Where one turn sends some rows of the set: a few examples, then the rows asked:
Zefab: [ 13  -1 -11  -5  -1   6  -7   3   0   9  10  -7  -9  -5   2  -2]
miru: [ 4  0 -6 -7 -3  0  5  7 -6 12  7  9 -2 -4 -5 -5]
nebup: [ 12  -2  -6   1  -3 -12   3   6   1   4   7  -4   2   4   3  -9]
litis: [  8  -4  -5  -3   3  10  -3   4  -1  13   6   5 -10   3  11  -2]
zesen: [  7   0  -3  -6  -1  -8  -4   7  -3   9   9 -14  -1  -1  15  -1]
nuz: [  1   0 -13   2  -2   1   1   5  -5   8   6   9  -7  -3  16 -10]
nogiv: [  9   1   4  -1   8  -4  -1  16  -4   0   8   3  -7  -1   5 -10]
Tepar: [ 11   0  -4  -4   4   9 -11  15  -5   8   4   3  -6 -11   5  -1]
sabi: [  9   8  -5  -1  -9   5 -13  12   1   7   2   1  -7  -2  10  -6]
redeg: [ 6 -4  2  6 -6 -2 -5  8 -5  9 11 -5  3  5 15 -2]
did: [  5   2 -18   0  -5  -3  -4   4  -5   4   9  -3  -6 -12   9  -9]
pumop: [ 6  1 -8  1 -6  7  4  3 -7 13  6 -1  6 -4 -1 -4]
Resoz: [  7   0  -5   9  -1   0  -8  12 -11   4   0  -7   6  -4   5  -5]
vivu: [  9  -2   6  -4   0  -5  -8   9  -5  10   7 -11  -5  -6  15  -6]
pugaf: [ 7  0  0  3 -1 -3 -9 13 -6  1  4  2 -2  2 -5 -3]
pelo: [ 13   1 -15  -1  -3   2  -3  21  -3   5   8   1  -7  -2  16  -4]
keki: [  7   7 -13  -2  -1   4 -12  18  -3  10   4  -2  -4  -6  13  -3]
fozu: [ 7 -2  3  1  0  6  8  9 -3 13  5 -6  4  2  7 -4]
Veva: [ 12  -3  -7  -5   8 -10   3  12   0  10   5  -6   0   2   4  -3]
Turas: [ 9 -6 10  0  2  5  3 11 -4  9  7  3 -2  0  7 -3]
fepe: [  7   1  -6  -2   0   6   4   5  -7  13  13  -6   4  -9   8 -14]
daro: [ 10   1  -7  -4 -12   5   0  10  -1   6   7   0  -5  -1   3   7]
kerug: [10  2 -9  8 -5  5 -2 12 -5 -2 10  6 -2 -9 12 -9]
zodom: [ 4  0 -3 -5  8 -7 -4  8 -2 15  0 -4  3  1 10 -8]
Simig: [  4   0  -5 -12  -2   2   1  16  -3  10   8   7 -10  -3  11   1]
roke: [  1   1  -2  -3  -4 -12   0   7  -1   7   6   1  -3   6  13   1]
mub: [  8   0  -9   4  -4   5  -1   3  -3   1   7   6 -12  -4   1  -2]
tal: [  5   5  -9   0 -13   5  -3   6  -2   6  11  -8   1  -8  13  -4]
buf: [ 4  0  0 -2 -3 -5 -4  5 -2 11  6 -7  1  7 13  3]
som: [ -1   1  -6  -8  -3 -10  -1  13  -6   6  10   0   0  -8   0 -11]
nivus: [ 14   1 -13   2   0   4  -4  16  -5   1   8   0  -4 -13   4   0]
popa: [ 10  -5 -10  -4   4   3   0   9  -8   5   8   4 -15  -9   7  -5]
buv: [  3   2 -11   7  -3  10  -9   0  -6   6   9   0  -4  -5   7  -6]
Fem: [  0  -4  -2   5   1  -4   5  15 -11   6   8   6   3  -5  13  -7]
dip: [ 15   2  -6   0 -10   3  -4  15   1   3   6   5 -10   1  13  -8]
Famal: [  5  -3 -11  -1   6   8  -8   6 -10  10  11  -2  -7  -9  13  -9]
Geg: [  4   5  -1  -5   2 -13  -2  14  -3   6   6  -4  -9  -8   8   0]
Rugup: [  0   4  -6  -8  -4   2  -3  12  -5   9  11   0  -4  -9  21 -10]
budit: [  7   2   2  -8   1   0   1  10   0   8  14 -12   0  -6   2 -11]
raru: [-1 -2 -5  1 -5 -4  6 13 -9 11  1  4  4  0  5 -4]
fike: [  7   1   0   2  -1  10 -10  11  -4   6   7   9  -4  -6  13 -10]
Vuk: [  3   2  -4  -7  -2 -15   1   8  -3   5   9  -6  -5  -2  14  -3]
rad: [  5   0  -4 -10   2   0   5   8  -7  11  12   4  -4  -9   4 -14]
Zino: [  9   1  -1   5   8   0   0  15 -10   3   5  -6   0  -6  14 -12]
reg: [  4   1  -1   1  -2  -9  -4   3   0   9   2  -3   5   2   8 -14]
roda: [  1   4  -8   2  -1  -7  -3  13  -9   3  10  -5   4 -14   3  -6]
Mag: [  1   3  -5   6  -4 -10   0  13  -3   5   9   2  -1   4   7   4]
tubo: [ 9  2  4 -3  0  1 -5  9 -1  6  9 -8 -1 -9 -4 -2]

reg moves to nebup
Famal moves to buv
Where do these go?
Turas moves to Fem
buf moves to roke
miru moves to rad
nuz moves to did
Zino moves to Resoz
tal moves to daro
som moves to budit
fike moves to kerug
keki moves to sabi
vivu moves to redeg

Where one turn sends some rows of the set: a few examples, then the rows asked:
Magep: [  1   1   2   0   5  -2  -3  -2  -1   4 -12   1   3   3   6  -5   4   2
  -9  -3   5   1  -4   0  -7   9]
zuve: [ 3 -2  1  3  4 -1 -5 -7 -9  7 -3  5  6  5  1 -2  5  0 -7  4 -1 -9 -4  0
 -6  4]
Tugup: [ -9  -3   1  -3  -2   4  -3   4   9   1   4  -4   5   7   3  -4  -1  -6
   1  -1   5   0 -12  -5   8   1]
Kobi: [ -6  -2   2  -4  -8   4  -2  -5   2   2  -4   3   3   5  -2  -2  -2  -1
  -3  -2 -12  12   0 -10   5  -1]
Suk: [ 9  4  0  8  3 -2 -1 -4 -8  9  1 -3 -4  5 -1  2  2  2  4  4 -6  6 -4  2
 -9 -1]
Faro: [  2   4   3   6   1  -6   4   5   0   2   5   0  -7  -2  -4   6 -12  -2
   7  -5   5   6   1   2   3  -2]
kifom: [-2 -1  2 -5  1  1  0  1  7 -5  1  1  1 11 -1 -9 -7 -2 -2  0  4  3 -7 -7
 10  6]
vomo: [ 3 -2 -2  2  6  1  3 -5  7 -1  6 -6  0  4  0  5 10  5  3  5 -8  6  1  6
  5 -2]
Nipi: [  6   0   0   0 -10   1   3  11  -1  -3   3  -4   4  -7  -5   5  -3   5
  -3  -5   1   6   1   3  -1  -1]
Soru: [ 3 -3 -4  4  1 -1  5  2 10  4  3 -1 -1  1  3  4 10 13 -1  7 -3 -1 -2  2
  1 -5]
dedi: [ -1   1   7  -3  -8   9  -4  -1  -4   3 -10  -6   6  -2   2   5   3   1
  -6  -3  -3  -5  -1   1   0  11]
kozen: [ -6   0   5   6  -1  -4  -1 -11   6   3  -3   3   3   5   2  -3  -1   1
   5   7 -10  -3   4   8   7  -3]
Zelo: [ -5   3   4  -3  -8   3   3   9   1   2   5  -9   3 -10  -3   2  -8   2
  -1   1   1   4   1   1   7   9]
turol: [  7   1   8   5   1 -14   7  -1   0   7   2  -4   0  -4   0   1  -7   1
   3  -5   1   4   1  -5   8  -1]
Sori: [-1 -2  0  7  2  7  0  1  6 -4  8 -6 -2  9  0 10 -3  3  7 -5 -5 -4 -9 -3
  5  1]
nadef: [-5 -1  5 -5 -2  1  3 13  1 -3  1 -2  2 -7 -1  4  0 -2  3 -9  7  1  4 -3
  3  5]
kem: [ -1  -5   3   4 -10   4   4   3   0   3  -3  -1   4  -4   4   4  -5   4
  -5   0  -2  -9  -5  -1   0  17]
fubo: [  2  -2   2   9  -7  -5  -4  -5   7   6  -8   2   6   3   0   3  -1   2
   0   4 -11  -3   0   2   8  -6]
kimov: [-11  -4   3  -4 -10  10  -1  -6   4   5  -5   6   1   6   1  -1   1  -3
   5  -2  -5   6   0  -2   1  -2]
Nevag: [ 4 -3 -1  6  7 -9  5 -6 -8 10  4  6 -7  2  4  3  4 -1  3 -3  0  6 -4 -2
 -2  1]
femef: [-6 -2  1 -6 -9  6 -3 -3 -3  1 -1  3  3 -3  3  2 -8 -3 -7 -6 -3 -7  6  2
  1 11]
vido: [ 3  0  5 10  3 -6  4 10 -4  5  6 -3 -2 -1 -3  4 -2  0 14  0  2  0 -5 -5
  3  4]
keb: [  3   2   3  -1  -1  -3  -2 -13  -2  10  -4  -4   2   1   7  -2   0  -3
 -10   4  -4  -1  -1   5  -4   7]
Nin: [ 1  0 -1  5 -1  5  4  3  5 -6  4  2 -8 10  6  4  0 11  5 -7 -1 -3 -7 -2
  5  6]
beb: [  6  -2  -5   4   3  -2  -3  -6 -11  10   1   8  -3   4  -3  -3  -4   6
   3  -3  -4   5   2  -5  -2   5]

keb moves to nadef
Soru moves to Kobi
vomo moves to kimov
Where do these go?
kem moves to turol
Nevag moves to dedi

